0: [6 6 6 3 3 5 6 6 2 5 8 0 2 5 3 9]
1: [5 6 6 4 5 4 6 2 1 9 4 4 6 9 6 3]
2: [5 3 4 6 4 5 2 5 5 5 4 8 6 5 4 2]
3: [4 6 5 3 5 4 7 4 1 8 5 1 4 7 5 6]
4: [5 6 6 4 3 5 5 6 2 7 6 1 3 5 3 9]
5: [4 5 5 4 4 5 5 3 3 6 5 5 5 6 5 4]
6: [2 6 5 5 4 5 6 5 5 9 4 4 6 7 5 5]
7: [6 5 3 0 5 4 5 7 3 1 7 2 2 1 3 7]
8: [4 4 5 5 4 5 4 4 4 7 5 3 5 6 3 5]
9: [5 4 6 5 4 4 7 5 3 4 6 1 3 5 6 5]
10: [4 4 3 7 4 6 3 6 7 3 5 5 6 2 5 6]
11: [1 4 6 6 5 5 5 4 6 9 1 6 8 8 6 2]
12: [3 4 5 6 4 5 3 4 7 6 3 7 7 6 5 3]
13: [5 2 4 4 7 3 4 4 4 3 2 8 4 5 4 2]
14: [5 4 4 6 2 6 3 4 6 4 5 6 4 3 3 5]
15: [7 4 6 6 4 6 5 5 5 0 7 2 4 2 9 2]
16: [3 5 4 5 3 5 5 5 6 6 4 5 6 5 4 6]
17: [7 5 4 6 1 6 2 7 7 2 6 3 1 1 3 7]
18: [4 6 3 5 4 6 5 6 6 3 7 3 5 2 4 8]
19: [6 4 5 3 7 3 4 4 4 0 3 5 4 3 6 2]
20: [7 4 6 6 4 5 5 4 4 0 6 3 5 2 9 1]
21: [4 5 2 5 2 5 4 5 7 4 5 5 6 3 3 6]
22: [4 4 3 3 7 4 4 4 4 5 2 8 3 5 3 4]
23: [4 5 3 6 3 6 5 4 6 5 5 5 6 4 3 6]
24: [6 4 3 2 6 3 4 5 4 2 5 5 3 2 4 5]
25: [4 6 3 3 3 6 4 3 4 9 4 5 4 5 2 5]
26: [4 5 6 7 4 5 5 1 4 4 3 6 6 6 8 2]
27: [4 6 2 4 3 6 5 5 6 7 5 4 5 4 1 8]
28: [5 3 6 6 5 4 5 3 2 5 5 4 5 6 6 3]
29: [4 6 2 5 3 6 5 5 6 4 6 4 6 4 3 7]
30: [7 4 6 3 8 2 7 5 2 0 6 1 3 3 8 5]

[6 3 3 4 6 5 3 6 6 1 4 7 2 2 3 4] 24
[4 5 6 5 3 5 3 5 4 8 5 3 5 7 3 5] 8
[6 3 5 4 7 2 4 4 5 1 3 6 4 3 6 2] 19
[6 3 4 5 3 5 3 4 4 3 7 3 4 3 4 5] 14
[6 4 3 2 6 4 4 5 4 1 5 4 3 2 3 6] 24
[5 4 6 5 4 5 6 5 3 4 6 2 4 4 5 6] 9
[5 6 4 4 4 6 5 3 2 6 6 5 5 5 5 4] 5
[0 4 6 7 6 5 6 3 5 9 1 7 9 8 6 2] 11
[5 3 6 6 5 3 5 2 3 6 4 4 5 6 7 2] 28
[4 4 4 6 3 6 2 4 6 4 5 7 5 3 3 4] 14
[4 6 3 3 3 6 5 3 3 9 4 6 5 6 2 5] 25
[5 4 4 5 3 5 4 3 4 1 6 5 5 3 5 4] 14
[4 5 6 5 4 4 6 5 3 5 6 2 4 5 5 6] 9
[6 5 3 5 3 6 3 3 6 1 5 7 5 2 4 4] 14
[4 5 7 5 3 5 7 6 3 5 6 0 3 5 6 6] 9
[5 4 5 0 8 2 7 5 0 8 3 3 2 7 4 5] 3
[3 6 5 4 4 4 6 5 4 9 5 4 6 7 5 6] 6
[5 5 7 6 4 5 5 5 5 4 5 1 4 6 6 5] 9
[3 4 5 3 7 4 5 5 3 6 2 6 3 6 4 5] 22
[2 5 4 6 3 5 3 4 7 8 2 7 7 6 4 2] 12
[4 3 6 7 5 3 4 3 2 4 5 3 6 5 7 3] 28
[3 5 8 7 5 4 6 0 3 7 3 5 7 7 9 1] 26
[5 6 5 4 4 5 5 3 3 7 5 4 4 6 5 4] 5
[7 4 5 2 7 3 7 7 3 0 8 1 3 2 8 5] 30
[1 4 6 6 5 4 5 4 5 9 1 6 8 9 5 3] 11
[5 4 5 4 8 2 6 4 3 1 3 5 5 4 6 2] 19
[6 3 2 3 5 4 3 5 6 0 5 6 3 0 2 5] 24
[5 2 6 6 8 3 5 5 6 0 2 5 4 3 8 0] 19
[6 5 5 5 2 6 3 7 6 2 8 1 1 2 3 8] 17
